In the rows, 128 means zero.
X: rows in 4 groups, each row roughly a mix of its group's directions:
X (168 x 11):
[[132 153  69 142 152 105 144 137  84  96 121]
 [105  92 161 101 187 112 108 147 105 130 116]
 [ 87 124 152 120 149  97 133  94  84 157 162]
 [128  76 151 150 144  64 147 139 124 143 124]
 [116 171 122 169 140 107 141 121  88  76 135]
 [157  95  83 153 127 152  99 136 136  79 110]
 [179 131  98 156 109  90 107 155 155 113 102]
 [122 109 119 116 161 168 102  83 149 165  97]
 [128 112 184 140 100  97 160 128  88 106 149]
 [193 140 101  99 147 147 117 103 162 115 121]
 [118  83 138 139 126 162  92 136 118  78  91]
 [138  94 151 143 139 155 190 161 117 119 157]
 [123 124  92  98  98  76 158 145 139  89 140]
 [107 137 168 126 136  95 131 109  64 131 162]
 [148  88 110 110  80  90 126 135 154 142 168]
 [101 105 161 101 112 156 161 176 156 120 108]
 [144 136 114 109 165 169 149 118 133 112 192]
 [158 146 140 144 114 123 189 102 158  88 137]
 [109 137 149 115 150 102 140  92 151 153  65]
 [122 139 131 133  84 136  97 181 167 151  99]
 [120 116 142 149 114 126  98 113  93 202 128]
 [115  98 147 190  88 125 107 121 149 146 104]
 [118 164 150  96 164 190 129 115 109 131 141]
 [109 115 117 151 156  93  95 126 105 191 123]
 [141  72 115 117 112 102 152 137 111  71 140]
 [148 168 124 114 117  79 117  84 111 169 139]
 [140 161 121 106 123 122 132  84 167 183 150]
 [139 136 110 157 132 118 181 110 139 160  72]
 [183 129  86 122 120  90  85 117 117 124 147]
 [131 147 109 101 137 158  91 161 182 131 159]
 [158  78 113  93 153 125 125 123 139  72 124]
 [139 107 156 160 128 186 116 162 109 128  91]
 [104 127 134 110 155 151 187 129 149  76 136]
 [168  96  71 114 124 133 152 169 137 116 145]
 [ 99 164 144  92 169 137 108  92 143 103 101]
 [207 126 134 109 111 115 118  96 140 118 112]
 [ 99 155 158 147 162  89 108 115  99 137  86]
 [100 121 151 138 122 136 108 168 132 200 132]
 [119 131 175 124 114 131  76 173  96 118 150]
 [158 139  79 109 123 164 171 158 129 150 149]
 [ 69 148 118 157 119 149 174 142 111 155 142]
 [131  90 148  92 162 134  71 140 143 159 127]
 [153  69 129 116 118  76 115 158 126 104 133]
 [114 150 173 113 144 179 112 125 119 180 121]
 [ 99 144 129 125 142 113 160 105 120  53 138]
 [160 135 130 159 115 103 195 128 121 159 149]
 [144 131 174 122 185 113 122 148  99  99 101]
 [142 150 103 130  75  92 133 135 141  75 108]
 [133 175 133 122 160 138 151 146 105  79 168]
 [101 198 133 149 117 132 145  99  95 113 117]
 [101 111 147 154 129 163 144 155 133  86 180]
 [123  82 143 123 130 125 168 172  97 171 116]
 [ 69 130 152 137 135 138 141 183 127  92 126]
 [122  74 118 167 131 157 128 172 103 132 100]
 [ 97 135 140 140  84  91 148  95  87 134 160]
 [111 164 126 153 137  97  89 150  70 118 132]
 [152 109 142 127 123 137 117 106 156 121  50]
 [146 157 169 140 162 196 137 126 133 129 123]
 [121 128  90 145 145 132 174  90 153 113  79]
 [149 118  95 108 113 151  88 135 192 120 116]
 [177 130 130 152 119  95 152 151  86  94 102]
 [154 102 117 129 106 154 118 131 173 115  65]
 [102 159  89  94 167 141 118 115 112 136 175]
 [102 101 127 147 142 187 153 139 171 151 142]
 [139 139 156 112 127 159 121 180 175 125  88]
 [131 117 179  90 141 166 141 155 163 148 105]
 [115 162 147 114 151 163 185 140 158 131 158]
 [104 169 120 133 191 125  92 118 118 106 106]
 [196 119 138 139 100 148 117 152 162 103 113]
 [163 123  97 107 138 155 183 159 149  99 133]
 [123 156 128 128 207 155 115 132 134 109 108]
 [ 99 107 146 142 138 100 194 135 141 108 162]
 [134  51 116  99 117 112 123 118 126 143 161]
 [113 136 141  76 150 108 145 184 122 161 113]
 [120 106 196  93 123 135 141 166 140 125 105]
 [121 144 163  84 132  84 168 123 103  95 137]
 [131 118  97  77 154 106 103 113 181 129 145]
 [179 150 137 128 102 124 134 104 124 190 107]
 [158  92 124 114  77 123 163 136 174 114 116]
 [113 154 167 107 135  99 169 129 119  94  82]
 [115 126 112 159 145 166 113 155 157 104  70]
 [103 147 135 137  79 163 167 123 153 165 151]
 [177 134 146 163 101 125 154 157 131 103 172]
 [117 131  92 182 115  83 103 129 109 122  94]
 [102 165  93 104 158 169 102 128 123 159 154]
 [112 115 139 145 161 141 177 138 129  73 163]
 [175 119  88 142 121 118 127 138 128 195 128]
 [121  97 173  97 112 153 130 167 162 163 120]
 [135  89 148  91 126  86 121 129 175 160 146]
 [131 155 135 116 100 143  88 105 171 182 129]
 [136 150  96 113 120 116 116 129 178 189 106]
 [111 122 108 119 129  89 138  92 159 174 174]
 [109 111  93 100 148 158  75 158 145 140 156]
 [164 126  96 114  85 106 109  82 146  95 132]
 [183 115 132 116 106 147 122 101 159 179 145]
 [113  81 150 148 129 182 157 132 161 114 106]
 [123 150  72 144 130 151 172 102 163 123 149]
 [141 155 124  98 158 171 151 142  82  91 138]
 [100 144  83 130 147 132  70 106 130 115  91]
 [118 134 187 104 118 117  87 117 100  85 123]
 [115 129 198 139 112 127 138 166  97 101 139]
 [107 114  58 159 151 154 109 126 140 104 121]
 [157 117 116 101 155 129 164 160  94  77 140]
 [ 99  89 145 165 126 177 112 165 121 154 127]
 [104 170 102 166 137 155 153  93 105  95 136]
 [158 140 100 120 132  69  91 105 114 159 147]
 [160 176  97 134 130  85 102 155 108 103 141]
 [121 150  93 176  82 120 108 119 132 148 169]
 [151  58 135 117 105 152 146 104 137  95 133]
 [ 96 171 129 154 148 132 179 168 152 133 118]
 [150  95 110 113 162 154 149 163  98 166 158]
 [148 147  99 120 141 118 189 122 170 144  94]
 [117 161 113  98 140 124 141 129 160 164 190]
 [127 164 128  85 131 161 169 134 143 136 178]
 [114 143 126 125 184 180  88 122 103 124 114]
 [109 103 126 165 187 139  93 127 109 153 103]
 [ 83 138 118  88 160 144  95 170 143 101 126]
 [145 134 118 138 137 149 147 158  64  79 122]
 [145  87  94 137 120 156 108 126 179 136  87]
 [166 135 135 112  92  99  93  75 141 106 142]
 [133  86 120 105 151 103 124 128 182 173 144]
 [ 92 174  89 138 149 109  95 117 118  96 153]
 [144 182  87 107 125 173 143 146 145 141 107]
 [109 118 207 126 124 113  94 116 126 128 105]
 [150 103 117 161 109 121 140  97 103 192 144]
 [149  92 152 102 168 148 110 169 157 101 113]
 [173 116 131 101 128 150 113  94 138  95  75]
 [121 146 122 141 146 122  97 132  68 126 186]
 [125 121 134 134 132 158 104 163 150 141  55]
 [125 157 151 118 113 122 127 124  63  76 138]
 [136  97  83 158 102  70 137 130 128 105 142]
 [137 133 126 134 132 146 142 160 155  48 124]
 [111 173 126 127  71 116 126  80 141 103 138]
 [102 115 143 157 136  81 158 143  98  87 158]
 [122  96 160 149 124  69 132 134  77 133 139]
 [143 120 100 113 141 165 154 123 166  68 141]
 [110 145 178 157 110  97 112 125  88 110  91]
 [140 178 113 119 124 148 155 129 141 130  61]
 [156  87 121 179 108 151 144 103 129 154  94]
 [124 150 162 166 169  91 170 133 135 135 155]
 [146 151 104 139  62  95 157 149 105 120 132]
 [100 175 137 135 117 139 134  77 127 177 148]
 [ 98 182 145  92 153 119 168 126 110 112 149]
 [ 99  95 129 145 134  97 183 136 160  92 116]
 [ 95 142 180 108 152 110  84  92 112 130 131]
 [ 78 110 132  93  76 115 124 116 139 169 126]
 [ 78 130 120 124 157 167 164 143 132 117 175]
 [ 81 106  72 112 133 157  98 126 136 157 139]
 [168 136 172 132  93 151 127  91 171 128 115]
 [ 87 144 169 149 143  92 120  81 101 113 133]
 [116 171 122 152 130 122  72 118 132 182 133]
 [110 136 169 156 114 119 170  75 114 113 103]
 [112 150 130 116  97 109 117 163 139  83  72]
 [114 101 150 166 153 155 100 105 133 180 104]
 [126 107 168 126 142 124  79 151 132 173  88]
 [192 140 171 127  86 104 124 115 122 138 120]
 [141 155 160  92 115  98  75 143 102 154 139]
 [178 144 114 147 149 134 129 119 134  58 132]
 [135 121 151 178 123 120 116 187 118  99 160]
 [131  70 118 102 170 105 106 120 160 130 157]
 [ 68 152 141 139 129 120 159 151 102  84 114]
 [114  69 122 108 145 140 143 174 103 163 132]
 [133 158 103  81 108 164 148 144 159 152 162]
 [175  77 158 104 134  96  93 134 120 131 129]
 [106 106  99 176 141 165 147 115 147 112  82]
 [154 150 153 137 125  85  90 111  72 142 130]
 [151 130  99 157 132 106 192 104 128 123  90]
 [116 157 120  95 138 110  76 129 121  71 146]]
which group is each row in? (one row of each group first):
[129 132 124 161  81 118 175 155 111  82 138]
U
[112  81 113  98  95  82 148 110 121  93 125]
M
[ 99 142 110 108 153 164 124 140 185  93 105]
V
[144  67 140 141 130 131 106 153  82  97 145]
G

[175 119 108 141 116 152 118 161 165 180 130]
V
[176 107  99 145 158 153  83 104 137 146 148]
M
[113 107 194 161  96 129  99 123 102 130 115]
G
[152 107  74  97 140 139 132 144 181 148 143]
G
[ 91  78 126 136 136 159  87 128 104 153  96]
V
[ 80 143 142 112 187 148 125 124 134  84 125]
U
[144 125 135 139 111 133  78 130 114  60 153]
V
[101 145 149 144 148 101 137 112 130 202 117]
G
[148  95 114 129 116 141 106 164  67 152 156]
G
[179  92 155 134 108  90 113  89 108 142 132]
M
[102  84 131  94 174 104 102 132 113  91 123]
U
[127 156 107 140 150 129  88 102 126 197 126]
U
[101 152 137 121 116 190 116 153 103 157 162]
M
[174 105 118 169 100 165  91 139 149 124 145]
V
